name the system of each run:
bof, trace 1 (8 x 20):
[[ -7  -1  15 -26  21   7   4  -3  14 -14  -8  24 -18  25  -3 -11  -8 -15
    9 -24]
 [  4  -6  -5  27  13 -12 -21  21 -22 -24  -4  -4  13  13   7  16  -7  16
   19  11]
 [-13  22 -31 -26  -3  14   3 -18 -13   5  -7   5   9   9  30   2  -9  -9
   -6  -7]
 [-11  -5  14  12  -4  -4   4  16   0 -12 -11  47  -1  11 -16  -2  -3 -24
   19  -7]
 [  6  10 -22   4  24   0  -4  18  -8 -23 -15 -25  20 -14  12 -11 -11  -1
   15  20]
 [-15  17  -2   2 -22   0   5  -5 -10   8 -15   2  11  24  17 -18  -6 -15
  -13 -34]
 [  3   1  22  -5  29  20  -9  25  -4 -22   3  17 -19   4  -7  -3 -10 -18
    8  -5]
 [ -7  -3 -23  10  19 -20  -8  -4  -6 -15 -14 -21  19  25  16   2 -10  24
   15  -5]]
nidi, trace 2 (8 x 20):
[[ -3   3  17 -12   7   2  -3  -6   2  12  -1  -7 -28  28   1 -17   2  -2
  -23 -35]
 [  2 -17   1   3  39  -2 -17   2  -1  -1   9   7 -30  14 -13  16   0  17
    5   7]
 [-13  -2 -43   4   6  -7  -4 -22 -10  10   1   6  13   9  13  25  -3  19
    8  16]
 [-10  -1  -3  -7 -28  12  13  -9   4   2   8  42  15 -11  -2  18  -1 -17
   11  11]
 [ 11  -3   8   3  -9  -3  16  13  19 -22  -8  -9  27 -29  -8 -15  -2  -8
   20  17]
 [ 12  16  17   9 -26  -1  -5  15 -12  -3  -6 -36  14  -2  13 -19   0  -1
  -17 -16]
 [  7   7  23 -24  13   5  -4   4   6   3  -3  -5 -36  13  -3 -21   5  -9
  -20 -24]
 [  0 -16  -6  17  36 -18 -16   3  -4   3  -1  -4 -25  21 -12   6   2  21
    2   2]]
Dage, trace 3 (8 x 20):
[[-10 -21 -11   5  25 -23  12 -13  27  -6 -16   4   3  16 -16  -9  -4  11
   23  -2]
 [  2   8  -5  14 -12  16 -23  11 -36  -2  18  -1   8   2  21  31  -5  10
   -6   9]
 [-10  -1  -7 -31   2   5  26 -19  30  -7 -11  22   8  -3  -3 -11  -6 -16
   18  -4]
 [ 14  -2  21  34 -23 -13 -14  31 -19 -12  -1  -4  13  -8  -5   5   6   3
    5   9]
 [  1  23 -18 -38  13   8   8 -10   4   1 -14 -19  -5  -2  19 -23  -4 -12
  -12  -8]
 [ -3 -13  28  28 -17 -18  -4   7  -1   9  -1  18 -11  22 -19  -1   8   1
   -3 -21]
 [  6   8 -19 -15  46  16 -11   8  -9  -7   2 -12 -17  -9   6   1  -7  -1
   -1  18]
 [-22 -12 -12  20 -17 -18   9 -21   5  11  -5  10  22  27   2   8  -3  12
   10 -17]]
nidi, trace 4 (8 x 20):
[[-19   6 -13  -8  -8 -12   6 -10  -2  10 -19  45 -13  20  -3  -4   4 -21
    3 -12]
 [ -1  -5  -7  24  23   7  -2  26  -6 -14  -2  19   4 -18 -14   3  -8 -16
   21  26]
 [-16  13 -25  16  -2   9  10  -4  -5   2  -9 -22  36   1  20 -15 -16  -9
    0 -10]
 [ -5   1  37  -6  -6  30   3   9   4 -10  15  15  -2  10   1  -3 -13 -21
   -3 -28]
 [ 11  -9   8 -10  33  -7  -5   8  15 -32  -6 -26   3  12   1  -8 -10  17
   19  -2]
 [  0  11  -5   1 -15 -10 -21  -2 -30  -4  -2  -2   4  32  26  19  -1  17
   -6 -13]
 [ -1   6  -6 -37   7  -2   2  -5   4 -10 -13  42 -21   7  -2   4   5 -16
   11   5]
 [ -2  -7 -14  33   3 -27  -3  19  -8 -14 -21  15  17  -2 -11   0   0  -1
   25  20]]
Bopid, trace 5 (8 x 20):
[[-16 -14 -13  16 -16   1   2 -22  -2  16  17  19  15  11   1  33  -1  15
    6   5]
 [  0   2   9 -20 -21  24  11  -1   8 -10  12  33  13 -19   0  16  -4 -17
   13  12]
 [ 14  -6  17   0 -23 -16  15   8  22 -19 -11  -9  25 -22 -11 -15   5  -1
   18  10]
 [ 20  21  14  -6 -20  -3  -7  19 -12  -4 -12 -31  -2 -11  11 -22   7  -6
  -20  -6]
 [  4   2   0 -15  24 -14   0  -5  10  12 -14 -16 -34  13  -8 -27   9   1
  -16 -15]
 [ -2  -9 -14  26  27  -3 -20   3 -18  19  11  -4 -24   9  -7  14   3  16
  -12   9]
 [-22  -5 -33  -2   9  17   7 -29   1  23  16  14   5   3   7  22  -7   5
   -2   6]
 [-11 -16  18  12 -16  19  11  -1  12  -2  20  33  15  -7 -14  18  -7 -10
   14   2]]
fimik, trace 6 (8 x 20):
[[-10  11  -3  24 -10   4  10   5  -2   3 -12 -28  29  -1  10 -27 -12 -13
   -6 -19]
 [  5   8  30   2  14  26  -9  21  -7 -12   8 -19  -9   9   5 -16 -12 -14
  -14 -25]
 [  0 -11   5  -6  37  -8  -9  -3   9 -17  -2 -20  -7  31   4  -3 -11  22
    9 -17]
 [ -8   2  -8  -7   2   1 -19  -8 -22  -7   5  20  -4  33  18  30  -5  14
    4  -7]
 [-12   2 -17 -24   2  -4   9  -7   7 -16 -15  45   5   8   3   8  -3 -15
   26   6]
 [ -4   4 -14  26 -19 -14   2  18 -14 -16 -18  16  33 -11   2   3  -4 -10
   23  18]
 [  0  27 -12  -1 -10   9   7  12 -10  -3 -19 -16  17 -13  17 -29  -7 -26
  -10  -6]
 [  1   1  30  21   6   1  -1  22   1  -7  -8 -15  -3  13  -8 -29  -6 -13
   -6 -28]]
bof, trace 7 (8 x 20):
[[ 17   4   1 -22 -22 -12  17   0  20  -8 -14  -5  11 -33  -6 -15  12  -6
    8  20]
 [ 19   8  17   4 -26 -24   1  14   0   7 -17 -18  -8 -11  -9 -26  19  -3
  -15  -4]
 [ 14   6   8  -5  20   1 -11   9  -4  16   1 -24 -38  -2  -9 -17  10   0
  -28  -5]
 [ -7 -16  -4  22  23  -4 -11 -11  -1  26  14 -11 -24  20 -11   8   3  21
  -15  -9]
 [-11 -14 -11  10  14  28  -2 -17   0  19  35   2  -1  -7  -2  30  -8  12
   -6  11]
 [-10 -20  -2  -2 -12   7  20 -23  28   3  16  13  23  -8  -8  16  -4   8
   18   8]
 [ 17  -2  18  -6 -35   2  11   5  12 -14   6  -5  26 -30  -2   4   4   0
   12  18]
 [ 22   8  16 -30 -25 -21   7  -2  16  -7 -17 -16  -3 -11  -1 -22  16   4
   -4  -2]]
Ror, trace 8 (8 x 20):
[[ -2  13   3  20   1   2   4  17  -6  18 -12 -13 -11 -10  -9 -34   3 -25
  -23 -10]
 [ -9  -7   3  15  40   9   2   2  11   8   1 -22 -13  10 -12 -23 -10  -5
   -9 -20]
 [-13 -12   0  14  27  16  -8 -10  -1   0  18 -16   4  29   9  11 -18  18
    0 -22]
 [-10  -8   1 -18   7  22  -1 -15   4 -16  19  16  12  18  14  29 -15  10
   17  -6]
 [  5  -6   5 -12 -24  -9   0   0   1 -27  -2  25  24   0   7  24  -1   8
   30  15]
 [ 18  19  -3 -20 -34 -14   1  12  -9 -16 -19   6  13 -19  11  -4   9  -8
    6  19]
 [ 13  15   9  -6 -21 -21   4  15  -1   5 -27   4 -15 -10  -9 -30  16 -19
  -12  -2]
 [  2   7  -6  17  25 -10  -7  17  -8  14 -15 -14 -26   1 -11 -28   6 -11
  -17  -5]]
Dage, trace 9 (8 x 20):
[[ 25   4  15  -6  11   9  -2  24   5 -10   2 -12 -14 -36 -14 -12   6 -10
   -2  23]
 [  1   1 -15   7  -7 -27   4 -17   6  15 -15 -36   8   9   5 -18   8  19
  -11 -10]
 [  2   0  18  -6  -1  24 -10  -3  -9  22  25  12 -34   3  -6  12   6  -4
  -26  -9]
 [ -1 -23 -14   3  35 -14   9  -9  28  -1  -3   0  -5  -5 -23  -1   0  13
   19  19]
 [ -2   2 -16  19 -20   7 -11  -6 -23  11  19 -12  22  -4  18  29  -3  18
   -7  12]
 [ -3  -1   8 -33  -9  20  24 -17  30   1   7  19   3 -17  -6  -4  -3 -17
    5   0]
 [ 21 -11  21  26 -17 -21  -4  23   3 -11  -3 -18  11 -18 -15  -4  10  11
    8  15]
 [  8  22 -15 -31  -2   6   0 -14  -4  13  -2 -32  -8  -5  21 -12   5   4
  -25  -5]]
Bopid, trace 10 (8 x 20):
[[ -3   4 -17   3   7 -24 -15   1 -19  14 -16  24 -32  18  -5   5  15   2
   -7   4]
 [-17   1 -42  14  18  -1   3  -5 -10  18  -6  28  -5  -7  -5   9   0 -12
    6  22]
 [-24  -3 -15  31  -5  16  16   0   1  11   4  19  26  -9  -5   0 -13 -22
    7   2]
 [ -6   2  15   5   4  33  14  10  12 -18   9  -9  27 -12   5 -13 -21 -20
    9  -9]
 [  9  -4  30  -2   0   1   1   8  14 -27   0 -34  19  13   7 -15 -12  11
    7 -23]
 [ 16   7  19 -23   1  -9 -20   4 -11 -20  -3 -19 -14  26  18   3   1  20
   -5 -17]
 [  5  -2 -11 -20   7 -30 -13 -11  -6  -2 -15  17 -26  26   0  12  13  18
    5   2]
 [ -7   4 -29  10  -5 -16  -9   1 -21  11 -10  38  -9   0  -3  20  10  -3
    6  24]]
fimik, trace 11 (8 x 20):
[[  1  15  -2  15  18  29  -6  27 -17 -13   3 -18  12 -16  11 -11 -17 -20
   -2   4]
 [ -9  -1   9   2  10   3   8  -6  13  -9  -7 -28  16  25  10 -23 -15   4
    1 -36]
 [  7   3  22  -3  14  16 -23  18 -20 -23  12   1 -11  24  12  15 -11   6
    1 -13]
 [ -7  -2 -18 -26  22 -17   1 -15   8 -20 -19   9   1  29  10   2  -7  12
   21  -7]
 [ -8   7  -6  13 -21  -9 -13  11 -28 -11  -9  38  11  18  10  22  -2  -5
   14   2]
 [ -8  17 -26 -13   8  -1  13   6   1 -13 -28  17  11 -11   5 -21  -6 -29
   15  10]
 [ -8   4   4  43 -15  -7   1  22 -14  -5 -13  -6  26   5   1 -16  -7 -12
    5 -11]
 [ -1  20  -2  -7  26  25  -4  15 -11  -6  -4 -25  -5  -1  15 -23 -14 -19
  -15 -14]]
Ror, trace 12 (8 x 20):
[[ -3 -17 -22 -13  27   2   3 -28  16   8  15 -10  -4   1  -1  20  -2  28
    7  15]
 [ -5  -9   0  11 -34   7  -2 -14  -8  14  23  14  15  -2   3  34   3  13
   -1   7]
 [ 13  -3   1 -20  -8  12  13   0  16  -5  10  12   4 -39 -11   7   5  -7
    9  32]
 [ 18  -6  12  14 -33 -27   5   5   9   5  -5 -23  13 -18 -11 -10  16  13
   -3  10]
 [ 19  14  10 -14   2  15  -6   7  -4  17  10 -27 -27 -20  -1 -12  11  -5
  -31   3]
 [  2 -22  12   7  17 -16   1 -11  20  21   5  -4 -30  11 -27  -5  12  15
   -9  -8]
 [ -2  -7 -22  16  22  12 -17  -7 -16  18  22 -15  -9  -1   4  26  -2  22
  -12  16]
 [-13 -13 -11 -12  -9  13  17 -35  22  21  18  15   7  -4  -4  18  -1   7
    2   2]]

runs to name:
trace 13 (2 x 20):
[[ -3 -13 -26 -15  10 -14   7 -27  17  -5  -1 -11  17   6   7  14  -3  29
   18  12]
 [  5   1  11  -1 -47  -1  -4  -1 -13  -1  11  24  13  -4   5  28   8   4
    3   9]]
  nidi
trace 14 (2 x 20):
[[  3 -24  10  32   4 -18 -13  11  -4 -12   6  13   4  11 -15  22   1  20
   21  11]
 [  1  16 -32 -23  -4  15   3 -16  -7   6   6 -16  14 -17  24  11  -3   6
   -6  17]]
  bof
trace 15 (2 x 20):
[[  5   0  19  27  14   1  -6  23  -2  -8  -5 -34   6   6  -2 -26  -8  -3
   -6 -19]
 [ -2   5  11 -10  20  21 -11  -5  -5  -3  12 -28  -8  25  18  -2 -12   9
  -16 -30]]
  bof
trace 16 (2 x 20):
[[  9   6  -5 -11  14  25   1   7   0  14  14   7 -22 -37 -11   2   5 -17
  -11  27]
 [ -6 -14 -14  27  -5 -20  17 -14  20  18  -6 -22  20  -8 -13 -13   3  11
    3   4]]
  Dage
trace 17 (2 x 20):
[[  4  11 -22   2  -9  -8 -12  -8 -21  33   2  -7 -21  -4   5   9  15   9
  -28  11]
 [-14  -7 -15  -2  12  10  14 -18  14  33   9  25 -24 -11 -20   2   6 -12
  -10   8]]
  Bopid
trace 18 (2 x 20):
[[ -5   9 -12  34 -20   2   9  12  -9   7  -7 -14  32 -22   2 -14  -4 -15
   -2   7]
 [  2   7  20  -7   5  26  15   7  18  -1   4 -22   2 -15  -3 -31  -8 -22
  -12 -17]]
  Ror
trace 19 (2 x 20):
[[ -5  -8  28  -8 -27 -12   7 -16  15   2  -1   6   2  29  -1  -4   3   8
   -2 -35]
 [ 13   4   3  -4  24  12 -22  25 -21 -20   6   9 -17  -5   2  17  -4  -1
    6  19]]
  Ror
trace 20 (2 x 20):
[[  4 -22  22  -2   2   9  -2 -11  16 -15  25 -18  15  14   3  20 -10  30
   12 -10]
 [ 17  -2  13 -30 -14   7 -11  -5  -3 -20  17   1   2   0  14  31   2  22
    7  10]]
  Ror
trace 21 (2 x 20):
[[  3  12  11 -15   6   7   9  20   7 -19 -19  22  -6 -11  -8 -25  -3 -35
   11  -1]
 [ -2   3  -1  36  17 -11  -8  26 -12 -12 -17 -21  12  11   1 -22  -9  -4
    4  -9]]
  nidi
trace 22 (2 x 20):
[[ -4  -4 -30  22  28 -13 -10   5 -14  19  -6   7 -20  -5 -13   4   7   3
   -3  24]
 [-25   2 -35  19   2  15  11 -16  -5  30   6  15  10  -8   1   6  -6 -13
   -6   7]]
  nidi
trace 23 (2 x 20):
[[ -3   2   7  -8 -18  -2  11   7   7  -2  -9  49  -8 -11 -16  -1   8 -28
   10   9]
 [ 12   2 -15  13  14 -20   3  19   4 -13 -23 -20  11 -22  -9 -21   3  -2
   12  24]]
  bof
trace 24 (2 x 20):
[[ -4 -13   4   2  -7 -29  21 -10  32  -5 -20   0  14   6 -16 -22   4   3
   18  -9]
 [ 14  14   2  16 -10   9 -23  25 -36   0  10  -9  -5 -13  11  14   4   1
  -15  16]]
  fimik
trace 25 (2 x 20):
[[-13   5  -9  30  26  14  -4  16 -15  19  -2   3 -18   0 -10 -14  -5 -23
  -16  -5]
 [-21 -12 -17  14  35  11  14 -15  19   8   2 -14  10  13  -3 -12 -18   0
    7 -14]]
  Ror
trace 26 (2 x 20):
[[ -9  -3 -24  23  -9 -12  -9   0 -19  -9  -3   6  30  12  15  24  -7  16
   19  11]
 [-10  20 -16 -27 -13  20  13  -7  -2  -2  -6  25  11 -12  15  -1  -7 -29
    3   3]]
  bof
trace 27 (2 x 20):
[[ -4  13 -21  -1   6  20   9  -1  -4  29   5   7 -16 -31  -7  -9   5 -24
  -20  18]
 [ -9 -20   4  35   5  -6  16  -5  24  20   3 -10   7  -9 -27 -15   1  -2
    1  -3]]
  Ror
trace 28 (2 x 20):
[[  1 -12  25  25  -6   7   4   1  11   4  14 -38  17   5  -2 -11  -7  12
   -9 -22]
 [ 14   2  20 -28  18  25 -13  -1   0  -8  21 -24 -21   5  11   7  -4  13
  -14 -10]]
  fimik
trace 29 (2 x 20):
[[ 18   7  -3  12  -4 -24  -6  14  -4  -8 -17 -43  13  -8   5 -21   6  13
   -3   6]
 [ -4  18  -3 -12   2   2  -7  -5 -14  20  -7 -10 -27  20  11 -16   5  -7
  -31 -25]]
  Bopid
trace 30 (2 x 20):
[[  2  18  13  18   5  17 -12  28 -25  -2  -4 -13  -5   1   7 -18  -8 -21
  -18 -15]
 [ -9  -5   2   2  41   1   2  -1  12  -4  -8 -19  -9  24  -2 -23 -12   0
    0 -25]]
  fimik
trace 31 (2 x 20):
[[ 14  -1  -3  25   0   6 -13  22 -16 -11  12 -23  19 -24   4  13  -3  12
    6  28]
 [ -7  11  -5 -24 -24   2  16 -27  13  14  -5 -13  10   9  16 -14  -1  -2
  -14 -24]]
  Bopid
trace 32 (2 x 20):
[[-19  11 -37  19  14 -10  -3   6 -19   6 -24  24   1   9   3  -5  -4 -18
    6   7]
 [-23   6 -13  20  11  26   7  10  -8   1   0  28  12  -4   0  -3 -17 -33
    7  -1]]
  nidi
